In the data rows, the value 128 means zero.
Each row below has a hidden score, from 0 to 20, with 10 about the middle. What is it? The score is a weighted sum of the row's numbers plus the product of two more (or one squared), each taken from its middle value.
[ 85 108 119 126 148 108 106 114 157 139  75 116 127 165  56 138  59 128
  95 145 134  84] >> 12
[185 190 255 220 105 195 147 173 190 170 186 208 253 188 144 192 170 196
 250 208 172 212] >> 10
[120 122 144 126  87 100 128  99 121 133 135 108 171 119 126  94 133 114
 171 127 113 125] >> 14
[156 100 144 112 126  81 114  91  86  85 114 100 104  94 155  84 165  97
 180  97 140 119] >> 7
[133 163 132 139  96 169 121 147 152 139 114 155 161 132 111 204 170 161
 185 208 146 184] >> 18
[133 115 179 119  76 115 128  91 146 104 147 108 166 155 165 103 150 128
 151 113 113 132] >> 9
[104 108 170 104  87 108 163  99 105 139 121 122 180 119 119 111 127 114
 133 180 146 155] >> 13
[145 115 111 112 112 121 147 138 113 139  87 128  73  84 103 103 165  61
  95  87  74 111] >> 10
[ 96 100 125 126 126  91 163  99 167 126 128 134 139 170  94 138  96 121
 104 171 113 111] >> 15
[ 73 242  56 220 254 249 255 255 255  58 255 254  58 252  56 255  74 255
  57 242 255  18] >> 13
[ 73 139  94 220 112 138 158 114 202 104 177 108 120 179 119 165  74 171
  85 192 194  56] >> 10
[113 128 222  95  96 173 106 169 105 145 128 155 176  94 126  72  96  76
 193  60 127 196] >> 8
[ 96 144  94 171 112 148 158 161 172 104 168 191  85 196  84 179  86 215
 120 196 172  94] >> 13
[ 73 134 125 156 158 173 147  91 140 119 121 140 113 160 103 138  86 156
  95 166 181 111] >> 10
[113 144 138  73 112  91 121 107 127 119 121 134 113 119 155 111 150 106
 145  97 121 160] >> 12
[194 100 111  85 132  91 114 127  96 139 114 108 104 126 144  94 195  97
 112 145  96 111] >> 8
[140 128 165 119  76  91 114  99 121  85 141 140 120  94 155 111 139 106
 112  97 121 150] >> 2
[156  81 103 133 105 115 147  99 134 126 106 122 139 138 155 138 113  61
 156 121 105 150] >> 15
[198 128 119 112 119 115 106  99  96 126 128 108 139 103 175 125 165  88
 112 121 105 111] >> 9
[104 149  94 139 137 133 141 173 146  73 141 122  96 126 132 138 105 180
 145 121 202 111] >> 7
[ 58 122 144 145 148 138 135  67 134  95 128 122 127 119  84  94  74  97
 104 151 134 132] >> 11
[120 108 179 104 105  81 135 114 146 119 106 108 139 103 144 125 133  97
 176 127 121 138] >> 10
[113 154 165 209  87 157 128 188  86 112 163 195 145 179  56 192 113 180
 112 171 134  94] >> 10
[127 108 179  57  87  91 135  67 127 112 121 108 156 132 111 111  74 134
 193 105 140 160] >> 11
[151 139 255 180 137 161 178 132 152 150 158 172 227 200 165 149 187 151
 230 151 167 243] >> 9
[ 96 179  72 205 234 133 255 127 231  58 203 128  58 196  94 183  74 166
  57 140 238  18] >> 7
[ 58 163  94 189 198 161 236 138 235  95 177 168  85 165  56 192  22 192
 120 175 206  84] >> 13
[133 149 125 104  61 161 121 161 113 175 141 140 113  72 160  72 150 121
 139  87 140 103] >> 7
[133 128 155 104 137 138 114 107 105 179 114 145 127  56 155  84 175  76
 120 127 105 119] >> 9
[104  81 119 104  76 127 121  99 113 133 106  81 133  72 144 125 113  88
 197  97 134 144] >> 15
[120 115 138 205  96 143 106 173  96 112 135 116 156 216  72 125 150 161
 151 151 167 103] >> 14
[162 115 119 145  76 100  97 132 162  95 121 116 113 111 119 149 160 134
 133  87 146 144] >> 4
[145  81 103 104 126  81 128 107  74 104  97 150 180 119 165  94 145  76
 120 127 140 150] >> 14
[151  67 165 133 105 133  75 107 113 145  97  81 139 119 150  72 127 140
 193 134 140 165] >> 3
[104 115 150 119  87  91  97  91  86 119 114 122 176 119  94 138 113  97
 156 121 105 204] >> 15
[127 179 111 112 126 157 114 165 105 133 106 145 133  84 138  84 165  97
 112  75 121 111] >> 9
[167 158 103  73 132 115 128 157  74 139  97 145 113  94 138 103 150 114
 126  87  96 103] >> 11
[185 190  84  57 126 181  87 157  86 196  59 218  85  56 175  84 150  76
  85 105 121  84] >> 7
[120 115  94 119  87  81 121  99 113 104  87 108 151  94  94  94 165  88
 133 127  58 150] >> 16
[113  67 144 139 126 108 141  91 140 112 135 116 113 144 103 155 105 151
 133 151 140 119] >> 9
[127 100 155 104  87  81 121 114 127 104 135 100 120 103 103 111 113 146
 161 127 121 179] >> 7
[140 108 144 112 112 108 128  91 105 104 121 100 139 103 132 144 155  88
 151  87 105 125] >> 12
[113 134 138 139  87 133 128 121 134 133 114  81 133 132 111 111  86 114
 145 113 113 150] >> 10
[145 122 160  95 126 133 114  91 134 112 128 100 171 175 179  94 160 114
 145 145 140 150] >> 9
[133  81 125 150 148  91 168  80 105  95 147 122 166 150 165 132 145 140
 145 127 105 138] >> 14
[ 73 144  84 150 187 121 173 157 146 133 182 140 104 170 103 138  74 180
  95 166 162 103] >> 13
[156 144  94  85 153 148  75 181  86 170  87 184  20 103 138  94 170  97
  95  87  86  72] >> 9
[ 58 122 138 184 153 100 158 121 167 119 147 140  96 144 119 155 113 161
  73 188 167  94] >> 8
[113  91 188 133 112 115 147 107 127 133 106  81 139 155  84 132 113 156
 156 166 134 125] >> 6
[133 100 125 119 137 143 114 121 113 133 128 116 104  84 144  84 127 121
  85  60 105  84] >> 4
[104 128 103 133 148 121 141 143 162 133 135  91 113  84  94 155  96 128
  73 113 152 144] >> 6
[120 115  84 112 158 133 128 107 121 133 152 108 120 119  72 125  59 151
  85 140 113 119] >> 9
[181 122 132  85 132 165 106 157 127 150 106 116 156  84 144  84 145 121
 112 113 167 125] >> 2
[171 231  56  85 137 201  87 219  20 232  97 164  73  72 188  72 139  88
  85  87  58  72] >> 14
[ 85 128 138 104 132 100  87 107 113 150 128  81 151 111 119 111 139 140
 166 145 113 125] >> 12
[151  91 160  95 137 138 153 107  96 104 128  91 139  84 144 103 150  97
 120 121 121 111] >> 5
[181 108 179 150 153 108 121  91 146 126 114 108 176 138 138 111 183  97
 151 113 121 138] >> 5
[ 58  91 103 119 255 121 173 132 157  95 173  91 145 170  84 144  22 140
  95 166 146 103] >> 8
[189 228  18  73 137 188  59 210  58 200  87 224  96  72 165  84 183  61
  57  60  96  72] >> 11
[171  67 144 112 112  91 135 114 105 145  87 140  96  94 155  94 133  88
 112 105 113 125] >> 4
[198 163  56 126 179 169  75 157  74 175  87 180 104  72 196  72 165 106
  73  60  86  84] >> 6
[145 122 188 119 119  81 147 107 127 150 147 116 176 126 126 170 150 140
 145 121 146 184] >> 9
[104 128 144 156 132 133 114 121 121 145 114 100 156 196 150 174 133 180
 166 166 127 179] >> 11
[104 128 125 145 105 138 173 114 140 104 141 108 127 165  72 174 113 151
 112 175 146 111] >> 13
[162 122  94 126 112  91 121 138  96 119 114 100 139  84 144 118 150  76
 161 127 134 138] >> 12
[198 139 215 156 143 152 173 132 206 170 147 150 247 188 165 165 207 140
 166 171 186 215] >> 7
[ 85 154 192 104 105 127  97 157 121 104  97 116 227  94 103  84  86  61
 209 113 113 208] >> 16
[120 108 212  73  87 133 114 121  86 119 128 128 161 111 138  72 120  88
 145  97 146 170] >> 8
[133 115 125 104 126 108  97 114 152  85 135 108 133 170  18 174 105 151
 156 156 105 103] >> 11
[ 73 115 132 184 195 138 229 127 181  95 229 128  96 175  72 149  86 175
  95 156 238  56] >> 7
[181 255  72  57 187 255  87 246  74 255  75 249  20  72 170  18 170  76
  19  60  74  18] >> 6
[140 122 165 104 112 100 153 114 105 139 106 145 185 126 150 160 145 166
 161 134 172 184] >> 10
[ 96 108 138 145 105 115  87  99 127 126 114  91 133 126 103 125 133 140
 126 166 157 125] >> 8
[104  81 155 133 119 108  97  91  86 104  87 116 193 111 126  94 127 106
 213 127 121 184] >> 14
[104 108 125 139 112 108 106 107  74 139 114 134 127 111 208  84 195 114
  85 121 146 138] >> 8
[104 134 144 201 148 133 163 132 186  73 141 140 113 179  18 208  59 200
  85 151 172  72] >> 5
[ 85 122 111 166 175 133 158 138 140 126 128 116 113 138  84 149 105 192
 104 151 140 119] >> 8
[113 122  94 180 119 169 182 121 172  58 147 145  58 119  84 174 113 166
 104 188 172  84] >> 10
[ 85 128  94 112 132 115 178  80 105 133 135  67  96 132 103 118  96 121
 120 134 152 111] >> 14
[104 149  84 156 143  81 158 147 172 112 173 134  96 165  94 144  86 175
 112 140 121 103] >> 12
[ 73 108 132 139 112 108 135  99 181 155 158 100 104 144 103 132  86 156
 151 113 105 119] >> 13
[133 122 132  95 119 115 106  91 140 139 173  81 120 132 165  94 165 114
 145 121 113 103] >> 11
[ 58 149 111 193 179 169 163 127 214 133 215 159 104 204  72 174  86 180
 104 161 214 111] >> 11
[176 134 103 104 126 157 121 181 105 179  97 155 120 126 155  94 175 121
  85  60  96  94] >> 8
[217  33 125  73 198  91  87 132 134 145  97 128 104  84 212  94 170 106
 120 121  86  72] >> 2
[133 115 111  95  76 152 135 152 127  85 106 176 104  56 138  84 179  76
 126  75 113 125] >> 8
[ 73 108 150 112 187 108 121  34 113  95 121 116 139 132  56 149 105 166
 176 145 140 155] >> 10
[140 134 138  85 105 115 121  91 113 119 135 116 120 111 170 111 175  97
 104  97 127 111] >> 9
[133 108 144 119  87 127 106  99 140 104 114 116 161 144 103 144 170 166
 145 121 127 138] >> 10
[156 149  84  57 126 152  59 132 105 119  97 150 104  72 165  94 175  76
  73  97  86  84] >> 10
[ 96 139  94 171 137 115 147 143 162  85 152 155  73 192 126 149  96 175
 104 175 157  84] >> 11
[113 115 160 150 112 100 147  80 121 155 114 108 171 103  94 111  96 140
  95 113  86 144] >> 8
[ 85  81 155 145 119 108 135 107 152 119 114  91 127 132 119 149  86 151
 161 127  74 170] >> 10
[156 139  84 133 119 108  87 143  96 170  97 122 113  94 126  84 120 114
 120  60 105 103] >> 8
[120 115 132 104 112 127 128 107 127 104 114  91 133 111 132 103  96 121
 133 113 121 170] >> 8
[ 73 100 125 161 255 108 163 121 127 119 135  91 104 144  18 179  74 134
  73 140 146 132] >> 1
[162 183  56  57 162 177  59 184  58 239  87 198  73  84 192  84 187  76
  57  75  58  84] >> 14
[104 115 103 104 158 115 182 107  96 119 163 116 104 144  94 170  96 140
  85 134 140  94] >> 14
[145 149  94  19  87 115  75 127  74 150 121 164  58  94 175 103 155 106
 120  97 113 111] >> 13
[127 108  94 126  87 100 114 107 140 126  97 122 145 132 132 111 127 114
 166 134 121 150] >> 15
[104 100 138 145 137  81 158  99 162 112 114  91 127 132 160 144 139 140
 104 105  86 150] >> 10
[181 128 103  95  96 127 106 107  96 145 114 100 127  72 144  72 170  61
 112 127 127  84] >> 9
[133 122 138 133 105 100 121  80  96 104 114 108 145 111 126 118 127  97
 161 121 157 179] >> 10
[176 122  94 112 132 138  59 121  86 160  87 122  73  84 196 103 127  88
  95  87  58  72] >> 8
[162 154  84  95 137 165  59 204  86 160 106 180  85  84 165  72 145  76
  85  60  20  72] >> 10
[156 122 119  85 126 133 128 107 121 160  59 116 120 119 192  94 207 106
 139  87  86 119] >> 12
[104 154 111 126  87 115 135 107 105 139 128 108 127 150 165 144  86 151
 112 192 121 125] >> 15
[227 228  56  19 225 204  21 207  58 255  59 224  58  94 192  84 218  76
  73 105  74  56] >> 12
[ 85 128 103 197 132 165 135 157 172  85 199 116  58 170  84 204 105 156
  95 208 186  94] >> 8
[ 58 139 144 166 105 143 135 127 140 133 141 122 151 111  72 138 127 128
 104 140 162 155] >> 10
[ 73 115 119  73 105  67  97 107 121 119 128 108 166 119  84 111  74  88
 120  60 146 160] >> 14
[ 85  91 103 150 112 108 191 114 134 112 135 134 104 138 103 170 113 175
 156 134 157 103] >> 16
[162 115 170 112 126 121  97  80 113 160 114  81 113 103 155 111 175 140
 112 113  96 175] >> 3
[202 122  94  85 153 152  21 157  58 184  97 180  85  56 150 118 170  97
  95  97  86 103] >> 7
[104 100 165 156 132 108 121 138 140 150 135 122  73 144  72 160  86 146
 112 127 157 111] >> 5
[120 139  94  73 143 121  97 121  96 145  87 155 151  94 126  56 160 121
  95 113 113  84] >> 13
[127 122  84 150 148  91 173 143 167 104 182  81  20 119  72 160  74 171
  95 127 152 119] >> 4
[176 128 150 104 119  91 121 127 140 139 147  91 145 119 155 118 170 134
 112 134 162 144] >> 3
[151 100 144 133  87 108  97 114 146 160  97 100 145  94 126 132 133 106
 151 127 105 111] >> 9
[156 158 111 112 137 138 121 138 105 170 141 150 139 103 119 111 127 106
 133  97 146 119] >> 10
[ 73 228  72 230 255 208 255 216 255  58 255 230  58 240  94 255  74 196
  73 222 255  56] >> 13
[151 128 170  95 143 115 141  91 146 133 163 100 189 160 175 174 183 156
 220 145 140 165] >> 18
[181 167  84  85 202 161  59 132  96 150 106 155  20  72 219  56 199  61
  85  87  58 125] >> 6
[ 96 122 160 104  61 127  97 121 113 126 128 128 161  19 132 103 127 106
 185  97 113 150] >> 10
[167 154 132 104 112 143  87 152 121 119 114 164  96  56 165 132 120 114
 104 105 113 125] >> 2
[ 85  81 111  95 137  91 158 107 140 104 163 122  73 170  94 144  96 151
  85 113 134 111] >> 11
[224 245  18  95 237 214  21 201  20 255  75 227  58  94 188  56 183  88
  85  60  58  56] >> 13
[133 139 103 161  76 108 114 114 121 145 114 116 120 165 144 111  96 121
 133 121 105 150] >> 13
[ 85 139 111 161 143 148 153 114 172  85 141 108 161  94  72 170  74 140
  57 196 127 132] >> 9
[113 108 170 145 105 100 182 114 113  95 128 116 166 132 119  72 175 106
 156 105 152 111] >> 11
[185 115 132  85 132 138 114  80 105 150 106 122 161 103 144 138 183  88
 133 140 113 111] >> 13
[ 85 115 150 156  87 148 153 107 127 119 141 108 139 111  94 111  74 134
 139 151 127 144] >> 11
[ 85 128  84 145 126  81 153  99 121  95 121 108 127 144  84 138 113 121
 156 127 134 150] >> 18
[162 115 111 112 112 133 135 114 127 160 135 108 161  94 103 125 133  97
 133 121  74 119] >> 14
[ 73 144 103 161 143 100 178 157 172  85 177 140  85 150  94 188  74 184
  85 145 167 103] >> 9
[167 128 119 119 105 127  97 127 105 184 128 116 127 119 175  94 150 114
 133  97 140 119] >> 8
[120  33 160 112 112 108 114  99 113 126 141  81 185 132 119 118 105 128
 161 175 113 119] >> 10
[156 115 103  85 119 148  87 114 146 104 141 100 127 144 138 111 133 121
 166  97 121 144] >> 9
[198 134 200 197 179 108 147 132 146 139 147 122 197 144 175 196 170 161
 237 166 186 233] >> 9
[ 58 100 132 104  87 121 106 114 167 126 114  81 139 111 138 125 150 114
 112 121  96 184] >> 10
[181 163 111 126 137 143 121  99  96 150 106 140 104 111 170 111 165  61
 120 121 113 160] >> 11
[156  91 155 119 126 108 128  91  58 133 106  81 139 103 103 125 160 140
 139  75 121 111] >> 7
[133 100 138 133  76  67 153  34 146 145 135 134 139 111 111 132 113 128
 161 105 127 125] >> 12
[185 134  84  73 167 191  87 177  74 192  97 155  85  94 192 103 191 121
  95  75  86  72] >> 10
[104 115 155 180  96 138 158 121 134 150 158 100 151 126 103 111 120 134
 139 156 157 165] >> 9
[ 96 122 165  85 126 127 128 114  96 119  97 116 171 103 111 118 105  97
 193  75 113 196] >> 13
[140 100 150 112  96 127  75  99  96 145  97 116 133 184 138 132 113 146
 185 151  86 192] >> 11
[ 73 100 119 150 105 108 121 121 134 112 141 108 120 170  72 149  96 161
  95 121 121 103] >> 12
[120 122 119 150 148  81  97  91 162 112  87 128 161 155  94  84  96 114
 166 105 140 144] >> 12
[ 73 158 111 166 148 133 158 121 181 112 177 108 133 138 103 149  96 161
 120 184 157 103] >> 13
[113  91 150 139  87 100 114  80 127 104 128 100 197 144 111 125 120 156
 151 121  96 160] >> 12
[185 144  94  85 222 157  75 138  96 204  87 134  58  84 188  72 187  88
  85  97  96  94] >> 4
[176 225  18  95 255 204  59 241  58 255  21 255  58  84 179  56 203  76
  57  97  58  18] >> 15
[ 96 122 155  85 112 108 135 107  86 155  75 128 189 119  94 125 113 114
 185  97 121 125] >> 18
[ 96 194  56 184 167 211 153 147 177  73 186 159  96 160  56 165 105 180
  73 218 127 103] >> 12
[140 139  94  73 112 148 106 114 105 139 106 108 104  72 170  94 199  97
 104  75 121 103] >> 11
[120 139 160 156 112 121  97 114 113 133  97 128 151 170 103 174 133 166
 156 161  86 179] >> 12
[ 96 115 165 150 132 121 121 107 162 104 114 122 133 126 103 144  74 134
 120 188 113 125] >> 8
[113 100 175 175 112  67 141 152 140 119 128 108 104 188 119 155  59 166
 112 180 127 119] >> 7
[104 220 132 209 112 165 106 184 121  85 114 188 120 179 111 211 145 204
 120 222 127 111] >> 14
[120 134 150 119  96 138 128 107 113 104  87 159 145 126 111 111  86 106
 189  75 140 160] >> 12
[206 115 125 156 148  67  97 107  96 112 106 100 127 132 200 111 187 134
 126 140 140 132] >> 3
[133  81 125 112  26 100 114 132  96 104 152 108 176 119 155 155 127 121
 133  97 113 119] >> 11
[ 85 108 119 161 119 133 163 132 172  95 147 116 113 160 111 222  96 121
  85 166 162 119] >> 12
[127  67 138  95  96 100 121  99 113  95  97 108 120 103  94 111 165 114
 126 113  96 132] >> 9
[113 122 150 133  96 100 135  80 134 133 128 116 127 103  84 111 133 128
 145 127 157 119] >> 9
[ 58 115  94 126 187 108 168  91 157 104 177 108 113 165  56 174  86 166
 120 156 167  94] >> 14
[145 128 132  95 126 100 135 132 113 145 114 122 133  84 150 111 150 134
 161  97 140 138] >> 9
[ 85 122 160 156 105 115 135  99 146 126 135 100 133 132  72 138  96 114
 112 127 134  94] >> 10
[104 108 103 133 162 138 147 132 172  85 163 128  73 144  94 160  96 151
  85 156 146 111] >> 7
[ 96 154  84 166 148 133 186 121 186  73 222 145  73 212 111 226 113 175
 126 180 177  84] >> 19
[ 96 255  94 243 112 244 178 255 190  58 195 255  20 252  72 239  96 225
  73 215 177  72] >> 11
[145 115 144 156 112 100 128 121 134  95  87  91 176 119 138 125 120 140
 161 113 152 150] >> 6
[113 234 125  73  87 231  97 222 146 150  75 188 104  72 138  84 145  76
  73  60 121  84] >> 5
[145 134  72  95 132  81 121  67 167 104  87 116 133 150 160 111 155 114
 161 127 121 138] >> 16
[151  81 125 119 153 108 114  91  96 119 106 116 113 126 126  72 165 121
 156 113 105 165] >> 7
[181 190  84  73 153 214 114 241  86 222  59 198  58  19 144 103 127  61
  57  75  74  72] >> 6
[156 115 155 119 112  67 128  80  96 145 121  81 193 126 138 138 165 106
 145 121 140 138] >> 11
[133 175 138 227  76 184 121 165 146 165 141 172 156 230 150 174 127 211
 185 211 121 150] >> 17
[156 128 138 112 167 121 121  99 121 150 121 100 133  94 219  94 183 121
 133 113 113 155] >> 8
[145 115 103 104 119 121  97 121 146 133 135 100 133 111 132 132 150  88
 133  97  86  84] >> 13
[206 108 192 145 183  81 141 107 121 155  87 100 133 144 155 155 179 134
 161 140  86 150] >> 5
[162 122 132  85 112 143 106 121 113 139 128 128 151 111 119 149 127 128
 120 113 121 103] >> 10
[ 20 108 138 139 119 127 128 132 146 126 135 116 139 138 111 160  74 151
 166 113 134 119] >> 17
[140  81 138 133 112 108 128  99  86 112  75 122 156 119 103 125 113 128
 145  97 113 160] >> 9
[ 73 128 111 112 255 121 168 121 162 126 182 128 133 132  94 138  59 171
 104 140 194 125] >> 8
[198 134 119  73 105 133 121 138 113 155 147 164 139 119 138  94 133  61
 112 105 121 150] >> 9
[ 96 100 111 104 132 121 128  99  96  73 141 155 171 119  72 155  74 151
 120 134 113 138] >> 15
[ 73 144 111 175 119 201 168 132 152  95 135 145  96 184  84 165  96 166
 104 166 162  84] >> 13
[104 154 226 104  87 184 106 161 113 155 114 155 230  72  94  72 113  88
 133 105  74 138] >> 8
[ 85 139 138 166 153 100 147 121 157 119 158 122 127 160  56 149  86 140
 126 192 146 125] >> 12
